Questions about the table below. Counting starts at 1.
1) Give the entry just left of 6027.
2) Give the bottom-left entry.
3) Give the entry directly below 6125.
4) Give the entry just left of 5170.
5) Give the bottom-right entry.
6) Give the top entry of the column that holds the smallest entry.
7) Give the entry at row 1, column 1.
8) Give the entry just right of 6799.
5771	5751	7108	6383	5950	5944	5905	7949	5297	7412	5019	4699	6999	6536
6173	6943	5542	5176	5089	5715	6055	4721	6821	4517	7163	6298	5715	5002
6169	6943	5575	5170	5078	5710	6053	4749	6801	4554	7144	6264	5744	5012
6097	6929	5869	5245	5011	5694	6027	5269	6630	4878	6939	5933	6008	5142
6055	6753	6415	5512	5124	5720	6021	6242	6311	5664	6418	5362	6508	5477
4420	4779	6706	6677	6334	6125	5182	8546	3698	8009	4155	5044	6145	7538
5986	6195	6958	6054	5603	5844	5995	7405	5778	6799	5542	4835	6949	6101
7224	6120	4358	5639	6545	6058	6558	2657	7720	3976	7294	7848	4801	4885
6024	6421	6802	5858	5403	5785	6029	7015	5986	6407	5866	4980	6835	5863
4829	4959	6865	6689	6334	6100	5400	8502	4103	7997	4282	4885	6434	7344
6052	6740	6435	5534	5144	5728	6023	6283	6286	5702	6388	5337	6524	5502
6258	6898	5344	5160	5182	5735	6090	4371	6939	4342	7256	6536	5541	4941
6057	6813	6284	5427	5063	5713	6014	5983	6396	5442	6576	5498	6381	5383
1) 5694
2) 6057
3) 5844
4) 5575
5) 5383
6) 7949
7) 5771
8) 5542

Questions about the array below.
1) Report the entry just right of 1.28.
2) Report the entry just right of 2.16.
3) Report the entry just left of -3.40.
4) Report the entry just left of the largest entry.
5) Report the entry just right of the largest entry.
6) Report the maximum.
7) Report the entry just right of 4.75.
8) Report the minimum.
array([[ 3.12, -1.83, -0.88,  5.28,  0.67, -0.80, -3.17,  4.90,  3.05,
        -1.35, -4.12,  0.72, -4.16],
       [ 3.24,  2.58,  2.21,  2.27,  5.35, -5.66,  0.18, -0.25,  5.88,
        -0.47,  4.62,  2.89, -4.79],
       [ 0.13, -4.02,  3.77, -5.91,  4.78,  0.85, -1.00, -3.40, -2.80,
         0.84,  2.93,  4.04, -4.78],
       [ 0.13,  2.06, -4.02,  2.31, -4.38, -0.42,  5.82,  3.91,  6.02,
         1.99,  4.75,  6.00,  5.65],
       [-2.41, -2.22,  5.81, -3.27,  4.43,  3.65, -5.62, -1.69,  3.05,
         1.93,  0.38,  2.00,  2.30],
       [-3.96,  0.50, -2.64, -2.83, -0.18, -4.28,  3.25, -5.27, -5.25,
        -0.64, -4.18, -0.13,  5.56],
       [ 5.59, -5.76, -5.25,  4.37, -0.06, -4.52, -3.21, -0.60,  5.86,
         0.55,  2.16,  2.60, -3.79],
       [-4.71, -0.55,  0.78,  0.55, -0.48, -1.42,  4.67,  4.11, -3.53,
         1.28, -5.50,  1.78, -1.91]])
1) -5.50
2) 2.60
3) -1.00
4) 3.91
5) 1.99
6) 6.02
7) 6.00
8) -5.91

Read these off the row that follows.
1) Read off the second-last entry.
2) Read off the entry just left of -4.17.
3) Read off the entry just right of -4.74.
4) Read off the first entry from the right.
5) Read off the entry just left of -1.37.
6) Read off the entry just left of -3.01.
7) Read off the fourth entry from the end.
8) Read off the fifth entry from the end.
[-4.96 -3.53 -3.01 -3.74 -4.17 -1.96 -4.86 -4.74 -1.37 -1.06 -4.90 -6.74 -5.17 -4.22]
1) -5.17
2) -3.74
3) -1.37
4) -4.22
5) -4.74
6) -3.53
7) -4.90
8) -1.06

m = (591, 746, 871, 808, 637, 601, 545, 718, 864, 202, 192, 7, 260)
The entry just left of the largest entry -> 746
The entry just left of the centre entry -> 601
The entry just left of 601 is 637
The entry just left of the smallest entry is 192
Give the entry just right of 864.
202
Give the entry just right of the largest entry.
808

data =
[[4932 5264 5254 1570 4765 3643]
 [3360 5532 2800 5476 5218 7066]
 [4894 5564 4804 3524 4532 2071]
 [5410 4900 5071 2083 3209 2071]
 [4180 5094 3760 3843 4127 7688]
 [5020 6457 6176 2264 3031 3240]
 [5443 5309 6373 1140 2633 3377]
 [5249 5695 5731 2049 3995 3849]
 [3360 7936 2556 1140 5766 8715]
 [3804 3429 6373 5332 8649 5462]
 [4369 6264 3320 5502 2916 5860]
 [4961 3429 5829 3942 7054 2113]
 [4236 5471 4381 1292 3846 3054]
 [5680 4303 4821 1953 3896 2242]
 [4246 4213 5530 4486 8649 5272]
 [4754 6236 3884 3009 3197 2688]]
Rows and columns are numbered from 1.
What is the entry just left of 4804? 5564
What is the entry at row 1, column 2? 5264
What is the entry just right of 6176? 2264
What is the entry just left of 2113? 7054
What is the entry at row 3, column 1? 4894
The entry directly below 5695 -> 7936
What is the entry in the top-left corner? 4932
What is the largest entry? 8715
The entry directly below 3760: 6176
What is the entry in row 2 and column 1? 3360
The bottom entry of the column that holds the largest entry: 2688
What is the entry in row 3 and column 3? 4804
The top entry of the column that holds the largest entry: 3643
The entry directly below 8715 -> 5462
The entry directly above the largest entry -> 3849
The entry directly above 3849: 3377
The entry in the bottom-left corner: 4754
What is the entry in row 1 and column 3? 5254
What is the entry just right of 5332? 8649
What is the entry directly above 3209? 4532
The entry just left of 4213 -> 4246
The entry just right of 5020 -> 6457
What is the entry in row 2 and column 3? 2800
What is the entry just left of 3884? 6236

Read these off the matrix that follows.
1) What is the entry just left of the smallest entry?
2) What is the first entry on the diagonal from the top-right corner?
3) What is the top entry of the column that holds the largest entry?
4) What is the 4th-last entry, reading row by row?
5) What is the 3rd largest entry?
6) What is the last entry, reading row by row?
7) What is the largest entry in the first column?
8) What is the second largest entry?
 -5.78   -2.77  -17.17  -14.45    0.72    4.29
 -2.35   13.54  -12.13  -24.38   -3.91   -6.47
 -4.41   16.61  -13.97  -25.09   -1.03   -3.94
  6.00    7.92    1.04  -16.69  -15.19  -10.04
 -8.71   -4.91  -19.59  -14.67    1.31    3.66
-19.13  -21.24  -12.37  -13.09  -21.95  -24.58
  5.02   14.80    0.39  -21.72  -15.07  -13.74
 -3.99   -1.07   -5.39  -22.45  -21.19  -25.96
1) -21.19
2) 4.29
3) -2.77
4) -5.39
5) 13.54
6) -25.96
7) 6.00
8) 14.80

W =
[2.99 1.72 1.36 3.20 1.54 1.83 -1.22 -1.01 -2.60 -0.17 -0.21 -3.63 1.40]
[-2.62 6.90 -2.31 -2.46 6.59 0.24 -4.38 0.53 0.45 5.91 2.23 -1.27 6.29]
Give the smallest entry in the first row.
Answer: -3.63
Give the first entry of the largest entry's row.
Answer: -2.62
Give the first entry, reading row by row.
Answer: 2.99
The smallest entry is -4.38
The entry just right of -0.17 is -0.21
Give the entry just left of 3.20.
Answer: 1.36
Give the entry just left of -2.31.
Answer: 6.90
Give the smallest entry in the last column.
Answer: 1.40
Give the entry directly above the largest entry.
Answer: 1.72
Give the 5th-last entry, reading row by row.
Answer: 0.45
Give the last entry, reading row by row.
Answer: 6.29
Give the entry just left of the smallest entry.
Answer: 0.24
The entry just right of the largest entry -> -2.31
The entry just left of -1.27: 2.23
The entry just left of 1.54 -> 3.20
The entry directly above 5.91: -0.17
